One turn moves each row of this set onto another row. After a few examples, where does it send each row asked below?
balov: -20 -18  17  16   6 -24  -4   8 -16   3  -6 -41  20  19  18   4   2   4 -14  14
kapi:  -9  -7  -1  -5 -10 -55 -14   7 -24  10   0 -32  -3  -3  17  -1  13   7 -10   8
Sero:   7  12   1 -48  18   9  -1  -7 -27  29   0  -2   1 -14  -5  -7  -7  14   4 -29
rupo: -13  -9   9   3  -5 -35 -16  22 -26   1  -4 -37  15   6  22   9  10  13  -2  14
Ruki:  -9 -33  18  19  13 -33  -1  -4  -2  -4  -5 -31  11   7  16  10   6   6 -28   2
Dil:   3   3 -23   8  -3  -3  11   3   5  -1 -44  21 -32 -29  -8  -8   4 -38  19  -7
Sil:   4  18 -21  10 -17   8  -7  22   2   0 -41  17 -20   1  10   2 -17 -16  31  33
Vugok:  13  -1 -13  19  10  25   5  26   6 -24 -10  29  -1 -39  -4  -5   9 -17  24  -5
vovum:  18   5   5 -23  -9 -10   7  31   9  -6   8   2 -15  11  32  13  10  16   4  40
nava:  22  -4 -11  33   4   4   6  -8  29 -15   1  39 -29 -18  -2 -13  -2 -22  -8  11
Nat: -13   3  19   9 -16  11 -35 -48 -28   6 -22  -2 -19  -7   0   9   6   2 -17 -18
lesi:  -2  -2  19   1 -15  22 -47 -23 -30  -4  -7   5  -1 -26   5  17   6  26  -5 -13
zeg:   5  10  20 -12  27  13  17 -22 -16   3  -3   2  -9  11   5   4  14  -4 -14 -53
biv: -12   0  11   2 -17   8 -36 -49 -28  14 -25  -1 -19 -10  -2   8   0   8 -12 -16
rokob:  -1   7  10  -7   4   7  20  13   3   9  14 -12  -5  37  22 -10  -6  -2  -2  48
togu:   9  27 -36   9 -17  -7  -2   7  -7   7 -10  25 -27  -4   3 -22  -8 -15  33  27
Vepa:  -2  -2 -10  19   1   9  11   5  14  -6 -47  17 -27 -24  -8  -3   1 -45   9  -6
tipu:  -2  22  38 -28  11  25 -12  20 -22  10 -16 -10  -2  -8   1  15   9 -12 -20 -24
dul:  -2  22  36  -7  23  30   6   2 -21   0   1  -7   3   9   3   6  15 -13 -20 -37
nevif:  15   3   3 -32  24   4   9 -18 -17   9  -1   7  -6  -8   3   4   7  18   1 -50
taf:  26 -14  12  -8   8  -5  16  14  26 -16  21  12 -12   8  27  10  10  18 -11  30
lukab: -12  13 -18  21   9  28  14  10  -6   6 -16  11   0 -12 -16 -31  -9 -38  24  11
fug:   1  -1  17   7 -13  19 -41 -29 -29 -10  -4   8  -3 -19   9  18  14  25  -4 -20
fet:  11   2  -4 -11   7  -8  24  -4  10  11  37   3 -13  20  14 -24   1   4  -8  40
zubu:  23  14 -30  19  -6  -7   0   1   8 -10  15  40 -27 -21   1 -23   3  -9  16  14
vir:  -6  11 -24  22  11  21  18   0  -6   3  -3  18  -5 -16 -16 -38  -3 -35  24   2
voz:  10   5 -18   9   3  23   0  33  -1 -18 -19  25   0 -38  -2  -4   5 -13  34   2
lod:   9  -9  15  -7   2 -11  24  -3  27   1 -14  -3 -29  31  25  10   0  -9 -21  32
gutuv:  -5 -15  -3   3   4 -50  -6  -7 -19  10  23 -27   5  -6  10 -15  12   9 -16   6
rana:  -2  20  19 -47   8  11  -9   7 -26  32 -20 -11  -7 -13  -7   2  -4  -7 -12 -18
sofoz:   2   2  -2  27  -1  33  -3  24  15 -10 -29  18  -1   3   5   4 -23 -16  15  34
rak:   5  -6   0  39  10  27   8   0  27 -10 -12  25 -10  -1  -4 -12 -18 -27  -7  26
kivo:   0 -31   8  14  13 -39  -4  -3  -4  -5  20 -22  12  -8  14  -1  12  16 -24  -1
rinos: -14   5   9  10  -8  25 -33 -43 -39  10   7  -2   4  -4  -2  -9  -1  17  -2 -11
Talas: -17   9  18  12  -9  29 -37 -36 -38  11   7  -3   5  -6  -4  -7   0  10 -10  -5
mis:  13   4  -4 -24 -10 -32  17  -2  13  12  -3  -1 -41  17  22  -2   6  -4 -11  34

zubu -> nava
Ruki -> balov
Now find these:
tipu -> rana
Nat -> Talas
mis -> fet
Vepa -> lukab

